The same turns and mirrors carry the whole set onto itself, and each row onto the other rows of its family. Which rows share a family with each named row? Give them in list order.
These 15 rows form 3 families of 5 rows each.
liv: [ -9.8 -17.9 -17.6   3.0  -8.9  10.8   0.9 -13.6  16.0  20.1  22.2  14.9
  -0.9 -12.7  -8.4   5.5  18.7  11.2   6.8  25.5   2.3  23.2   8.4  -8.8]
Filaf: [ 25.0  11.2  13.6  -1.2  10.3  -3.8 -13.5   7.5  11.6  31.4   3.7  -9.7
  -3.1   2.5  13.9   1.9  -3.6  -0.6  20.2  -7.0  -1.5 -32.8 -23.0  14.3]
fil: [ -2.6 -18.7  -8.3  -4.8 -11.5   1.4   5.6  -7.8  11.2  20.2  31.1  19.2
   6.0 -16.6  -2.0  -0.9  24.2   5.2 -14.6  18.0 -13.4   7.2   1.8   2.3]
kigak: [  9.8   5.3  29.8  25.8  29.0  17.9 -13.3 -14.9   2.3  -6.3  -5.5 -21.8
   0.6   1.3   0.2   5.2  14.8   8.2  -2.7  15.0  -4.9 -12.4  12.2  19.3]
nolus: [ -4.8  14.6  -2.1  -2.9  -3.6   0.8  18.6  -9.0  -7.3  10.3 -22.5  27.7
  -3.0  -8.6  -3.3  -7.9 -23.3   6.2  26.6   5.0  21.7   8.3  -6.7  -7.9]
zuno: [  8.1  15.8  -8.8 -28.8  -6.9  -0.8 -27.5   8.2   2.0  40.9  -7.9  -9.2
  -3.0  13.0  11.3  13.4   3.7   0.0   4.7  12.0   1.8 -15.3  -5.4   8.4]
Rigiz: [  5.8   5.5  10.7  21.7   9.4  20.5  -7.2  -9.1  -2.0  -7.8 -18.9 -22.1
  10.1  10.4 -11.8  -9.8  -2.8  -8.4  -4.0  23.1   1.1  -4.9  31.6  19.5]
gupu: [ 12.1  -9.5  19.8   9.7  11.3   0.4  16.4 -19.9   0.0  -4.9 -22.0  21.5
  -7.1  -6.4  11.8  -0.3 -29.2  13.6  22.8  -9.3 -11.5   7.9  -2.4  -1.6]
difas: [  7.6   0.4   1.6   1.6  -3.9   3.8  14.9  -7.9 -15.6   3.5 -34.5  24.3
  -5.3 -12.4   6.2 -17.9 -31.5   4.1  20.1  12.5   1.2   0.9   1.6   8.5]
kan: [ 22.0   3.3  -5.0 -17.6 -13.8  -3.6 -17.7  19.3  -4.2  39.2  -1.8   2.8
  -4.2  -3.1  17.6   0.4  -4.2  -6.1   4.8   9.7  -1.6 -22.2 -14.4  18.9]
zuk: [-17.7   1.8  -3.4  -9.5  -2.4 -31.7  -9.6  -0.9  -5.6 -21.3  -5.1 -12.0
 -12.0  20.1 -17.5   3.0   9.8   3.2   2.6   6.6  18.4  -5.7  -6.9 -10.0]
taf: [ -1.8 -20.3  13.4  -1.8   8.8 -27.6  -0.4  -9.5  17.5 -17.0  12.2 -13.4
 -22.4  11.2 -17.5   4.7  -0.4  -5.0  18.4  -3.8  -8.6  -5.8 -23.0   1.7]
puliz: [  0.7 -15.5  13.9  -2.5   8.5  10.1   0.9 -26.4  21.9  23.3  18.2  14.6
   3.4 -13.7  10.8  -1.2  20.2  21.9   0.5  11.6 -29.2   6.4  -6.2   4.0]
Rakep: [-13.1 -10.3  -1.4  -6.7  -4.5 -31.5   3.5  -4.5   3.3 -23.4   8.5 -12.9
  -5.7  16.9 -27.1  -4.3   6.1 -13.4  -7.0   3.7  -3.6  -7.3   0.2  -3.1]
pido: [  5.7   7.1  11.0  15.3   1.0  29.4 -16.1  -4.6   2.8   3.8 -16.2 -15.7
  14.3  15.2  -0.8   8.7  -0.6   1.9  -3.3  16.7  14.8  14.4  32.5   8.8]

The rest of the family of kigak: Filaf, gupu, taf, puliz
The rest of the family of Rakep: fil, Rigiz, difas, kan

The same turns and mirrors carry the whole set onto itself, and each row onto the other rows of its family. Which rows share a family with each named row? Give them in list order.
These 32 rows form 4 families of 8 rows each.
nakil: [ -4.4  19.4 -33.6   3.8 -15.3   8.8 -51.9  18.9  14.0 -23.0  23.6]
tos: [  6.7  15.1  21.0  16.4 -34.1  18.7 -23.2  25.7   8.4 -10.7 -22.0]
kodu: [  0.1  13.4  18.9  12.8 -27.3  14.6 -21.6  25.4  15.1  -5.0 -23.7]
vebit: [ -4.2  17.0 -34.2   1.8 -12.5   5.7 -51.9  16.8  12.8 -19.4  19.6]
fegik: [  8.2  -4.0 -25.0  15.4 -16.6   3.7 -49.8   3.6  27.0 -32.1  24.0]
Kodi: [ -2.1  -8.1  21.4  15.4 -42.4   2.5 -13.7  21.9  16.4 -21.5  -5.9]
Raser: [  0.5 -13.3  19.7  12.2 -39.9   3.1 -13.7  19.6  15.7 -15.9  -9.1]
Sipi: [-13.8   9.2  10.5  -1.9 -34.3   8.0 -14.3  29.7   5.4  -7.6 -13.2]
mure: [  6.6   3.3 -22.7  21.4 -16.3  -0.9 -49.2   4.7  18.8 -37.3  27.2]
sop: [-12.8  12.3  12.3   1.0 -36.8   5.1 -16.8  35.6   1.3  -8.8  -9.6]
fon: [  3.2   6.1 -15.9   5.0 -21.3   7.7 -68.8  -0.3   4.9 -33.7  23.4]
bot: [ 17.4  22.1 -22.3  17.9 -12.0  18.0 -61.7  11.6  17.0 -26.6  11.2]
rikig: [  9.0  22.2 -23.1  23.9 -13.6  22.6 -56.8   5.0  16.4 -28.3  11.2]
papu: [  8.2  11.8  21.4  11.8 -31.5  17.1 -22.4  22.6   9.0 -10.3 -24.1]
mazo: [ -4.6  -4.6  28.0  -1.6 -39.3   6.3 -31.3  12.1  -3.9 -16.7 -13.4]
roli: [  5.7   2.4 -17.0  -0.3 -19.3   9.0 -68.2  -1.3   6.1 -32.2  18.5]
verig: [ -3.7  -8.1  26.8  -5.4 -44.0  13.3 -34.3  15.9   3.4 -13.5 -15.3]
kirif: [ 14.7  18.9 -24.4  16.6  -9.2  20.0 -60.7   7.7  19.4 -21.9   7.1]
Feteg: [  3.7  19.0 -32.4   2.9 -15.2   6.9 -49.8  19.0   5.2 -25.0  24.8]
Nog: [ -6.5  11.6  12.6  -5.8 -34.2  11.2 -21.9  33.7   5.0  -0.4 -15.1]
pebu: [  9.5  -3.4 -23.5  19.1 -20.6   4.6 -52.1   7.4  23.9 -33.1  26.7]
pigof: [ -2.8  -1.9  29.4  -1.5 -44.1   9.5 -32.1  15.8  -4.2 -20.7  -9.5]
pozat: [  3.3  24.1 -33.9   3.5 -16.7  13.8 -53.6  18.4   5.5 -23.5  18.8]
fud: [ -3.2  -9.8  30.5   1.6 -40.9  10.8 -33.0  11.1   6.0 -17.8 -12.0]
vukop: [  9.6  25.9 -27.3  21.6 -11.0  17.4 -53.5  11.5  16.3 -26.7   9.8]
vala: [  5.8   5.9 -19.0   3.9 -26.4  18.4 -64.8   0.6   3.7 -34.0  23.6]
Dop: [ -1.0  10.1  21.9  15.4 -30.4  17.3 -25.7  20.0  16.3  -8.5 -26.0]
Lig: [ -1.7 -13.3  23.0   6.1 -37.5  -4.5 -19.3  19.2  13.7 -17.7  -5.4]
boram: [  6.1  -2.9 -23.6  15.3 -21.9  -2.3 -50.8   4.9  15.1 -37.9  27.7]
rek: [ -5.8   6.0  12.3  -6.7 -34.3   1.9 -19.5  34.6   5.6  -4.8 -14.7]
neno: [  6.3   0.9 -17.4  10.0 -25.1  13.7 -64.5  -3.8   7.7 -37.8  21.1]
tona: [ -2.4  -9.2  23.0  12.4 -33.6  -6.2 -17.5  20.9  18.5 -16.9 -11.5]

The rest of the family of verig: mure, rikig, Feteg, vala, Dop, rek, tona
The rest of the family of kodu: Nog, pozat, fud, vukop, Lig, boram, neno
The rest of the family of nakil: Raser, Sipi, fon, bot, papu, mazo, pebu

